One turn moves every row onto another: examples first, then more rows asked
Z_296: [-16  -9  18 -34  -8  11  13  -8   5  -8 -17   7  10  -3  -7   7 -25 -25
  27  -2  16  16  34   6 -13 -14   4  21  12]
Z_667: [-25  16  -5  -2   8   8 -18  22  11 -41 -14 -30  -8  28 -11  25  12  24
  -9 -19   7 -12  20  -5 -17   5   3   5  -1]
Z_931: [-18  15  -4 -17  16 -26  -1   9   4  -7 -15 -16  13  -5 -42  37 -11  -7
   1   3  36  -4  25  17 -16  -9 -24  39   9]
Z_108: [-11  12  23 -31  11  13 -13   8  25 -37 -11  10  27  21  -2  22  11 -36
   6   0   6  -5   5  -4 -27 -41   3  28  10]
Z_615: [-13  19  -9  -3  26  24   0  29 -10   2  -6  -8 -11  23 -27  12   3   2
 -20  28   2 -18  22  30  -2  -6 -13   5 -10]
Z_312: [-26   3  21  15  -8  28   2  -3   0  11  -6   7  14  -5   5  46   9 -23
   3 -13  -8  28 -11  -6 -19  12  -6   3  -2]
Z_982: [-21   1  16  -9  22 -13  23  20  24  -4 -16   5 -11  -8 -25  33   4   5
  14  -9  40 -32  26   4 -10   2 -13   8  14]
Z_10: [-18  18 -14  10  27  17  -3  39  -6   1  -4  -8 -12  22 -23  19   7   1
 -15  28   5 -17  16  32  -6  -6 -12   6  -6]
Z_313: [-20  -4  -2 -15  18  -5  -9  17  25 -50 -13 -31   2  11   3  23   0  18
 -17   3  17   4  23  19 -22 -11   8   0  14]
Z_482: [-32   4 -18 -18   2  11  -4   4 -10  16  17  26  27   6  -9  51 -10  18
 -11   7   6  -7  20  -1 -12  -9 -29  -8  -9]
Z_543: [-31  21   2 -23  -6 -16 -12  18   2  -5  -3  11   7  -1 -13  45 -21  22
 -31 -14  26 -17  27 -19  -2 -14 -19   0  19]
Z_659: [-17  24 -10  17  18  -4 -15  10  29  -1   1 -12 -15  -9 -11  11  -3  -2
 -16  21  -2 -29   4  20  13  -8 -15  13 -11]
Z_177: [-27  -2   1 -18  25  -5 -22  -9  11  13   8  34   6 -10   8  40  -9  24
 -11  -3  10 -15  12   5   1 -12 -37  -8  -6]
Z_342: [-27   5  28  -1  22  15 -11  -5 -15   7 -11  -5   2  -8  21  32 -11 -17
 -10   0  11  40 -13  18 -24 -11 -16  25  12]
Z_815: [-30   5  28   6  10   8  -5  -3 -24   5  -7   0   6  -7  16  38  -3 -21
 -14  -5   6  39  -9  18 -23 -13 -19  31  12]
Z_591: [-15  27  -8  14  24   3 -15  11  29   3   1 -13  -9  -8 -25   6  -1  -5
 -19  23   2 -27   4  14  10 -14 -12   8 -11]
Z_859: [ -9   7   5 -44  21  15 -25  -2  -2  -6  -3   4  11  -2  28  19  16 -33
   2  -9  11 -21  -3  23 -13 -18   1  22 -10]
Z_980: [-25  -6 -20 -13  30  -2  -9  15  -9  23  12  16  11  -5  -8  38  -4  19
 -13   4   5   0   1  -6  -3 -29 -40   7  12]
Z_681: [-29  16  34  13  16  27   2 -24  -4  11 -19  17  -4  13  27  27   2  -4
   5  -6  13   7  -2   2 -24   6  -5   7   6]
Z_30: [-13  11  27 -38  -6  10 -19  19   3 -32  -8   4   5  22   2  19  11 -30
   4 -22 -16  -9   7  -6 -10 -30  -4  39   2]
Z_567: [-61  30  10  -6  11   2 -24  17  15  -4 -24  -7   8  30   7  21  -9 -14
  -6  -6   6  33  21  -6 -18 -24 -13  11  30]
Z_636: [-12  -2  -4 -32   6   1   6  11  11  -9 -15  12  18  11 -21  44 -16  23
 -29  -4  10 -10  22 -13   6 -10 -31   0  35]
Z_99: [-25   6  30  14  15  19   5 -30  -2   7 -24  17   2  10  25  29  12  -9
   2  -5  18   9  -3   3 -23   1 -15  13  10]
Z_646: [-16   5  22 -18  24  29 -10  18  -6  -1 -22   9  -1  16 -35  15  -5 -24
  33 -22  21  18  18 -10 -13  -7 -10  24   3]
Z_413: [-34  22  40   0  14   4  -4   2  13 -12   4  14   6 -17 -22  16 -24 -30
  23 -21   3   2  21  -4  -3 -25   2  27  11]
Z_647: [-15   9  -2 -22  20  -9 -31  21  19  -3 -17  16  17   2 -30  50 -12  18
 -26  -7  23   2  21 -14  -5 -10 -19 -13  19]
Z_884: [-10   7  -8 -20  21   7 -14  14  -3   1  12   1  15 -10  13  19  19 -39
   3  -8 -20 -16  -7  10 -11 -31  13  19  10]
Z_740: [-19   7  -8 -15  -1  17   2  20  20  -8   2 -14  -1  -1  -2  24 -11  -3
 -18  35  19 -18  15  41  -2   4 -13   1 -26]
Z_200: [-51  12  22 -25   3  27 -13  20  31 -14 -21  -4  18  29   4  36 -13 -15
  -4  -8 -12  34  22   4  -6  -1 -19  -2  19]
Z_127: [-18  21   3 -24  23  34  -7  11  -8  -5  11  14  22  16   9  30  25 -34
   8 -10   2 -30   1  12 -23 -17  12  10  -5]
Z_90: [-25   9  18  13  -5  33   4  -4  -1  16  -1  -2  15  -4   7  39  -4 -21
   2  -9 -19  30 -13  -7 -15   9  -5  10   4]
Z_401: [-20  10   1 -21   0  12   2  21  18  -4   5 -14 -10 -11  -3  13 -12  -5
 -23  32  19 -20  19  35   3  -4  -6  -5 -24]
Z_904: [-57  17  20 -16  -4  13  -3   7  37  -6 -24  -7  -5  22  24  15  -9  -7
   1 -15   3   9  12 -18   3 -10 -22   7  27]
Z_150: [-29  14   0  -1  10   3  -5  19  29 -54   7 -39  11   5 -15  32  -4  11
 -20 -11  -3  -9   7   2  -6 -10  -5  17  11]
Z_470: [-11   2   6 -14   0 -17   3  21   9  -6  -9   0   7  -8 -46  46  -6  -5
   9 -13 -12  -9  40  17  -1  18  -8  10   4]
Z_506: [-16   7  20 -30  -4   5 -17  32  13 -22 -10  10   1  14   8  16  21 -32
  15 -11   6  -3  11 -16 -28 -36  17  13   6]

Z_567 moves to Z_313
Z_506 moves to Z_647
Z_659 moves to Z_681
And these:
Z_646 moves to Z_931
Z_99 moves to Z_615
Z_980 moves to Z_859

One turn moves every row onto another: examples first, then more rows asked
Z_534: [ 27 -10   0  15 -24  15 -18  38   8  13  13  10   0 -20 -20  -2 -22 -30]
Z_53: [ 18 -37  16   2 -15  -8  -3   8   6  63  48 -20   6  -1   8 -21 -25 -10]
Z_870: [-13  -7  29   3 -19  14 -19   0 -22  27  23   7   1  11  -5  12 -25 -27]
Z_420: [  6   0   1 -10   8 -13   1  19 -16  46 -16 -16   8   2 -31   2 -17 -26]
Z_605: [ 24 -14 -12  -9 -11  -4 -26  -9  -9  48  11   7   6  -3  17  11 -40  19]
Z_856: [ 10  13  -5 -15 -24  -8  -8   5  -8   6  27  -4  -8 -22 -30   1 -24 -18]
Z_858: [ 35 -23   7 -11 -23   4  21  -7  12  38  26 -21  21 -14 -15  11   7  -2]
Z_250: [ -3  -4 -21 -11 -17 -11  -1   4  15  17  43  -3   8 -12 -29  18 -25 -14]
Z_676: [ 24 -37  -7  10 -12  20   2 -10   2  18  11  21   4  -4  15  -4 -11 -23]
Z_934: [ 14 -12  20   3 -30  -8  -6  39  13  39 -10 -20  17 -28  19  -6  -8 -10]
Z_887: [ 10 -20  -2   3 -10   4  19 -10 -19  37  28 -22   3  -7 -37   8 -34 -22]
Z_472: [ 16  -8  36   2  12 -13  -5  14  28  23  16  -2  12 -22  -7   7 -15 -20]
Z_185: [ 16 -20   4  -7 -18 -31  -9 -13 -15  33  18 -18  -3   6 -12 -19 -46 -46]
Z_891: [ -3 -14  16 -34 -29 -43 -23  11  -1  36  16 -24  17  -5  -9   2 -27 -23]
Z_434: [ -3 -24  -7  23  -2 -24 -32  31 -13  23  18 -11   3   3  11  -8 -28 -17]
Z_689: [ 19 -31  -2  -4 -19   6 -12  39   2  37  21  -4 -10 -18 -23 -17 -14 -42]
Z_61: [ 51 -10   1  -2 -28   5  15  -6   2  45  20  -6  -3 -15 -20 -14   3 -13]
Z_269: [ -3   1  -2  10  -7  16 -16   4  -3  66  11  -3   6 -33   1  -9 -10  -4]
Z_485: [ 14   8   1  13 -13 -23  -4 -19   6  52  27 -15   9  -2   7  24  -9 -41]
Z_868: [ 44  -1  -7   1 -37   9   3  -6 -24  32   2  -6  25 -16  -2   7 -18 -42]
Z_166: [ 36 -18 -14   2 -24  -5 -41   7  -6  56  22  11   4 -12  -5  10 -31 -43]
Z_488: [ 17 -15 -19  16  -4 -21  -4  11 -13  45  10 -18   6  -7   4   5 -57 -38]
Z_184: [ 25 -11  30  -1 -34 -14 -32  19   7  38  23 -16   5 -16   8 -30  -1  -3]
Z_540: [  1 -21  18 -20 -11  16 -10 -11  11  23  18 -19  16 -11  -5  -3 -49   9]
Z_654: [ 15   9   0 -15 -34  -8  -9  19  16  46  20   1  26 -22 -23  -4   4   6]
Z_111: [ 31  -4  -9 -24 -29  -3 -13   7 -31  42  18 -15  23 -26   4  -5 -13 -39]
Z_448: [ 19 -39   9   1 -20 -24  -5  -6  -8  45 -19 -10  26 -12  23 -13 -10 -23]
Z_582: [  6 -30 -22  17 -11 -11  -8 -12  -9  62  17 -22 -10  -5   4 -13 -29 -19]
Z_442: [ 12 -15  -3  -1 -16 -13 -10  -5 -14  41  18 -25  32  23  11  23 -18  13]
Z_33: [ 25 -11 -11  -5 -19 -13 -28  13 -12   3  -2   4  11   6  -1  26   5 -20]
Z_692: [-16 -44   4  -1 -19  -7  -4   4  32  32   3   4  13   5  -8   3 -29   2]
Z_334: [ 22 -24   6  -6 -21 -33 -14  22  47  42  14  -2  15   6  -2  -3 -17 -20]
Z_557: [ 37  11  -6 -20 -18   3  -9   6  -4   8   4 -19   3   8  -6  30  -8 -20]
Z_518: [  7 -17  18   0 -15  -8  -7 -15 -11  25  35 -40  17  -7  22  16 -36 -18]
Z_348: [ 18 -36  21  -4 -29 -12   9   8  -6  35 -12  -6  26  32 -11 -11 -13 -16]
Z_824: [ 19  -6 -11  -6 -36 -13 -14   4  21  56  10 -25   8  33 -15   8 -11  -6]
Z_637: [ -3 -20  -2  14 -32  -5 -45  -1 -11  34  28   6  14  -6   3   6 -37   6]
Z_670: [ 22 -13   8   0   6   7 -20 -14  -3   7  17  -3   6 -27  14  18 -13   3]
Z_440: [  5  -8  13 -22  -8 -24 -16  30  -1  24 -10 -24  18 -14   0 -19  -7   3]
Z_213: [  2 -19  13  28 -14  -1  -1  21  -1   6  -8 -30   9  15   2  -6 -13 -21]
Z_217: [ 17 -14  33 -15 -22  17  -2  28 -10  20   5  -9  15  -3   5 -11  -9 -44]
Z_27: [ 37 -17  22  -7 -18  -6 -23  -1   1  60   2  27  21  10 -12   6  -9 -15]
Z_419: [ -4 -23  14 -10 -28   0   7  18   3  26 -16 -10 -13  26  -2   4 -12  -8]
Z_332: [ 19  -8  14  -2 -52 -45  -4  12  16  46  17  -3   4   7 -11   5  -4 -14]
Z_323: [ 26 -14 -19  19 -18 -19 -30 -14   7  41  -7   3  30 -18  12  -1 -33  -6]
Z_331: [ 16 -10 -16   4 -12 -17   9   0  20  26  -1   6  -5  22  -3   9   7 -34]
Z_196: [ 29 -16 -12  -2 -17  26  -2  -6  31  29  14  12 -10 -15   2   3 -20 -19]
Z_131: [ 18 -21  28   2 -13 -13   5  -7 -12  25  44  -8   6 -15   1  -3 -51  -4]

Z_420 moves to Z_485
Z_434 moves to Z_891
Z_582 moves to Z_334
And these:
Z_605 moves to Z_934
Z_196 moves to Z_534
Z_250 moves to Z_33
Z_331 moves to Z_166
Z_184 moves to Z_540

One turn moves every row onto another: examples first, then more rows asked
Z_886: [  3  22 -24  25 -11  -9  20   6 -14 -12  -4  11  -6  -6  27  -6   8 -17
  18  -6 -18 -18   3   4]
Z_607: [-27  -6  -3  -8  12 -17  -5 -15 -22  26  -3  -1 -19  22  19  -6   3  -1
  -9 -14 -30  25   8   8]
Z_390: [ 20  -5   9   5   7  -4   4   3  10  35 -10  21 -16  23  -6  -3  -5  12
 -20   1  13  21  15 -26]
Z_294: [ -6  -1 -19  15  34  -6   5  15 -18  12   1  11 -34  15   4   7  17   0
   4 -10  24 -23 -25  18]
Z_19: [ -6 -18  20   7   5  -5  -3 -17 -17  11 -11  13  -8  -4  -8 -21 -10  36
  -1  -6  17 -14 -21 -10]
Z_621: [ 17   4  16   5  22  13  24   0 -40 -21 -22  16   2 -15  14  -5  -7 -13
 -17 -31   3 -13 -13  16]
Z_777: [-21  -5  -1   7   3 -27  -2 -22 -22  19  -2  -5 -15  11  24 -16   3   1
 -19  -9 -23  27  14  20]
Z_914: [  9   2   3 -12  -3 -15 -26   1  -4  13  12  -8  -6  12  15  28   7 -25
  14  -4 -20  13  11  -7]
Z_842: [  1  24 -13  24  -8 -14  18   1  -4 -23   4  10  -4 -11  23   1   5 -28
  33 -10 -10  -6   1   7]
Z_562: [  0  -9  -7  18  10  16  14   2  -4  -3  -2  -9  -3   4 -23  12   8 -36
 -18 -16  23 -11  17  24]
Z_649: [ 14   6  13  12   9  10  38  -8 -31 -14 -20   9  -2  -7  20  -5  -2 -13
 -14 -24 -10  -8 -27  27]
Z_361: [ 14  -4   0  -3 -15   3 -15  -2 -11  14  22  -4  -9  19  16  24   9 -27
  10  -4 -21   7   9  -4]
Z_136: [ -1 -13  21   2   9  10  -3 -10 -18  18 -14  21 -11   1 -15 -29 -10  27
  -7 -22  16 -15 -23  -2]
Z_977: [ 13  11 -22   9 -13 -20  23   1  -7 -10 -16  21  -2 -16   9  -8   6 -35
  23   5  -8 -14   2   0]
Z_961: [ -5  24 -28   7 -10 -18   1  13  -7   0 -16 -19   1   1   6 -18 -13  -6
  -9 -20   3  24  18  -6]
Z_930: [ 21  -7  22   6   8 -27   3   4   5  31  -9  26   1  24   0  -1 -16  -3
 -17   9  13  19  -2 -22]
Z_810: [ -6 -19  21  21  -2   8  -6 -17 -14  16  -5  15 -22  18  -9 -28  -7  30
 -14 -26   6 -17 -13  -7]
Z_371: [  8   9   4  12   2  12   9   8 -14  -2 -10 -19  -2  -1 -14  10   1 -32
 -21 -28  22  -8  17  33]
Z_137: [-20  15   2  -4  35  -7  31  -1  -8  23  25  12 -10   8  -2 -11 -10   0
   6  -2 -11  21 -21   6]
Z_256: [ 15  14  21  10  11  18  37   0 -34 -15  -9   7  -7  -7   8 -10  -3  -5
 -27 -29  -5 -11 -18   6]
Z_724: [ 11 -18  -1 -16 -10 -16 -28   1  -7   4  14   2  -1   8  14  25  -2 -29
   8  -2 -11   1   6  -9]
Z_100: [ 24   4   9  15   4  -4   0   4   9  28   3  18  -9  40   4  -1  -9   1
 -12  -2  14  25  -3 -29]
Z_74: [ -3  -5 -11  20  29   6  -3   8  -6   6   0  12 -19  11   2  -2  13   0
   6 -20  31 -29 -23  24]
Z_328: [ 17  -2  10  10  17 -24   5   3  -3  30  -6  22   1  41   1 -12 -12   8
 -14   5  12  22   7 -21]
Z_179: [ -9 -15  14   1   8   8   1 -21 -16  19  -8  13 -16  -2 -18 -28 -12  26
  -7 -19  -1 -16 -26   3]
Z_292: [  0  11 -34   7 -13 -16  -3  21  -2  -5 -11 -27   3   3   4 -18 -11  -8
 -24 -20   7  15   0  -2]
Z_417: [ 16   0  19   1  13 -17  -4   0   3  34  -5  24   2  37  -3  -6  -5   4
  -7   0  12  21   5 -22]
Z_403: [ 16  13   8   6  27   7  27  -2 -37 -22 -12  20  -2 -13  14   8  -1 -13
 -24 -21   5  -9 -20  12]
Z_114: [ 16   4  19  -6  13  -1  33  -4 -50 -20 -14  11   4  -3   6  -1  -1  -9
 -15 -15   2 -17 -19  12]
Z_187: [ -8 -26   8  11   5  15   4  -9 -22   9 -11  18  -3   8  -1 -22 -13  35
 -16 -23   5 -13 -21  -5]
Z_421: [ -6  12 -19  26 -18 -22  12  12  -7  -3 -13  12   0 -13  10  -3   8 -37
  22  -5  -8 -22   3   4]
Z_768: [ 13   3   8 -12 -14 -18 -21  17  -9  16  20  -1 -16  27   7  26   8 -27
   8 -10 -10   1  11 -10]
Z_544: [  4  17 -17  18  -7 -13  14   4  -7 -10 -13  10   4 -16  17   2  -3 -32
  25  -6 -19 -14   4   9]
Z_774: [ 12  -9   0 -16 -10  -9 -21   5 -10  10  19 -21  -5   6  10  20   7 -27
   6  -4  -7  14  10 -14]
Z_350: [ -9   5   9  -1  47   6  25   5   6  28  10  22 -11  13   0 -10   1  -2
   2  -6  -2  20 -25   5]

Z_886 moves to Z_361
Z_768 moves to Z_390
And these:
Z_114 moves to Z_977
Z_777 moves to Z_137
Z_403 moves to Z_421
Z_621 moves to Z_544
Z_961 moves to Z_607

